In the rows, 128 means zero.
First come named moves, each a turn or a mirror, each shown by rows before and after it. For each pair of rows after them, which moves, in which order, take the first row to the second? The first pair is done for you.
K:
136 108 129 132 134 150 129 117 132 138 109 131 -> 130 114 130 122 143 150 130 127 133 136 106 109
130 123 117 127 130 141 138 150 130 120 130 110 -> 135 118 112 141 118 143 136 132 128 129 127 148
128 125 143 104 124 141 125 141 129 138 129 91 -> 141 111 130 122 103 142 122 109 124 150 129 148
131 122 118 131 114 186 119 102 158 144 105 127 -> 125 130 125 120 130 184 120 124 158 135 105 98
H:
147 119 114 153 124 104 114 126 127 130 114 139 -> 139 107 137 133 107 127 120 102 116 142 122 147
128 152 116 161 113 114 111 122 131 108 134 156 -> 124 148 131 148 97 131 121 99 121 118 142 164
128 108 123 129 109 151 141 96 141 136 111 151 -> 135 117 102 155 133 123 133 127 160 124 97 137
156 101 97 121 137 123 142 136 133 145 145 129 -> 154 99 102 113 132 134 147 124 128 146 142 133
Z:
117 125 136 122 127 147 130 113 125 123 128 115 -> 114 127 137 128 136 143 126 116 130 118 126 109
125 144 125 91 114 169 113 118 141 120 145 103 -> 114 144 129 102 127 157 104 132 149 104 141 91
109 135 128 110 118 146 126 116 116 128 129 117 -> 100 132 134 115 127 139 124 127 123 120 129 107
142 119 121 105 130 137 131 114 144 139 133 129 -> 138 127 127 103 125 142 130 113 142 132 143 119

Between the rows of a pair lie 2 to 3 moves.
140 110 101 167 141 107 112 138 150 118 110 155 -> 132 124 148 86 121 163 144 123 113 139 135 98 : Z then K then H
107 85 160 98 142 112 149 136 125 164 126 125 -> 128 86 131 111 123 111 146 118 121 170 127 168 : H then K then Z
116 155 121 130 101 124 141 90 125 112 132 172 -> 119 136 115 152 126 107 135 103 140 109 113 181 : K then Z then K
147 116 117 148 131 137 118 156 137 134 113 131 -> 136 132 117 149 131 133 113 161 136 121 120 121 : H then Z then H
139 115 103 124 138 114 127 150 152 136 110 116 -> 138 128 120 94 103 145 143 119 127 146 136 122 : Z then H then Z
122 136 127 125 152 134 131 171 136 128 119 96 -> 121 116 143 114 110 158 141 114 121 149 126 155 : H then K
129 162 122 148 134 109 119 144 116 105 137 113 -> 143 136 111 162 134 99 117 143 128 112 127 139 : Z then K
124 135 129 117 108 148 123 96 115 124 154 141 -> 125 151 111 127 140 124 117 141 126 106 146 98 : K then H
167 126 86 135 140 119 137 145 132 145 118 139 -> 150 124 124 87 126 154 152 126 112 154 132 111 : K then H then K
118 142 131 138 142 98 112 156 143 97 137 106 -> 99 128 170 115 127 117 118 131 133 105 140 109 : H then Z
160 150 84 144 146 113 129 153 132 129 130 121 -> 120 157 140 102 129 142 139 138 115 121 141 84 : H then K then Z
125 164 124 113 104 159 135 112 115 126 148 112 -> 106 154 133 141 132 128 114 141 135 97 134 99 : K then Z then Z
118 156 119 130 141 140 131 143 113 121 125 98 -> 108 154 135 137 116 151 123 113 106 122 135 128 : H then K then Z
116 130 135 112 102 85 139 100 114 134 163 159 -> 110 131 152 96 107 99 143 101 109 136 163 134 : H then K then H
128 118 156 139 110 99 135 111 109 139 143 169 -> 126 135 138 157 128 75 121 139 123 119 142 149 : Z then H
146 123 155 99 113 115 147 134 98 133 143 140 -> 145 132 133 136 135 83 133 157 118 114 138 139 : Z then K then H
150 99 112 137 133 131 122 118 123 147 99 173 -> 154 91 110 124 144 135 122 128 127 155 94 154 : K then Z then K
116 134 137 123 130 148 138 123 113 124 141 113 -> 119 116 140 119 126 150 138 119 113 136 133 119 : H then Z then H
144 138 130 97 120 141 148 129 107 143 142 110 -> 126 153 139 104 117 137 142 124 107 130 151 119 : K then Z
122 129 151 117 121 123 127 110 113 133 144 133 -> 136 116 147 118 121 122 129 109 118 140 136 143 : H then Z then H
146 144 112 119 119 130 136 121 113 128 143 149 -> 134 140 115 124 147 115 126 151 124 115 129 114 : K then Z then Z
135 159 127 156 151 105 114 140 125 108 129 106 -> 117 139 160 148 118 130 121 92 111 118 136 147 : H then Z then K
123 105 127 131 156 129 112 149 152 140 103 102 -> 148 106 102 128 146 140 124 138 146 161 106 121 : Z then Z then H
142 98 162 122 122 122 141 111 131 157 105 151 -> 144 113 134 142 156 98 131 154 144 142 96 116 : H then K
116 137 136 130 144 109 124 155 130 111 125 101 -> 147 111 115 130 122 118 135 120 123 146 119 160 : Z then K then Z
138 150 107 131 106 141 125 117 134 120 149 136 -> 127 151 112 144 116 129 118 129 146 110 147 139 : Z then Z then K
102 125 156 144 119 131 118 104 132 114 125 140 -> 112 129 137 148 144 115 116 146 145 112 114 111 : H then Z then K
112 162 124 139 112 128 128 109 152 108 135 136 -> 104 148 137 139 118 127 125 111 154 110 128 131 : Z then H then Z
102 153 140 135 112 142 120 114 123 115 151 131 -> 98 124 156 137 116 141 122 110 131 122 137 139 : Z then Z then H
136 122 129 137 148 116 123 165 146 109 106 115 -> 121 126 142 130 143 119 121 158 144 106 108 108 : H then Z then H
105 126 122 160 146 85 118 141 151 115 113 121 -> 128 132 114 110 152 113 139 156 140 140 117 80 : Z then Z then K
103 135 166 111 93 140 134 92 109 128 148 138 -> 97 97 158 152 146 94 114 137 150 109 106 128 : Z then Z then Z
123 117 139 121 153 88 130 162 137 118 115 94 -> 148 113 106 150 120 85 128 124 133 131 124 167 : K then Z then H
154 143 87 132 118 151 126 113 124 141 128 153 -> 118 170 111 141 135 135 113 137 128 97 136 111 : Z then Z then Z
156 132 112 116 151 104 150 161 110 136 110 109 -> 127 141 153 101 143 119 151 151 100 122 126 88 : H then Z then Z
172 143 94 129 109 156 131 100 118 141 136 173 -> 144 149 136 79 130 176 143 129 115 128 142 89 : K then Z then H
158 118 105 156 134 114 115 144 123 130 106 143 -> 143 118 154 102 116 156 137 123 99 140 122 114 : K then H then K
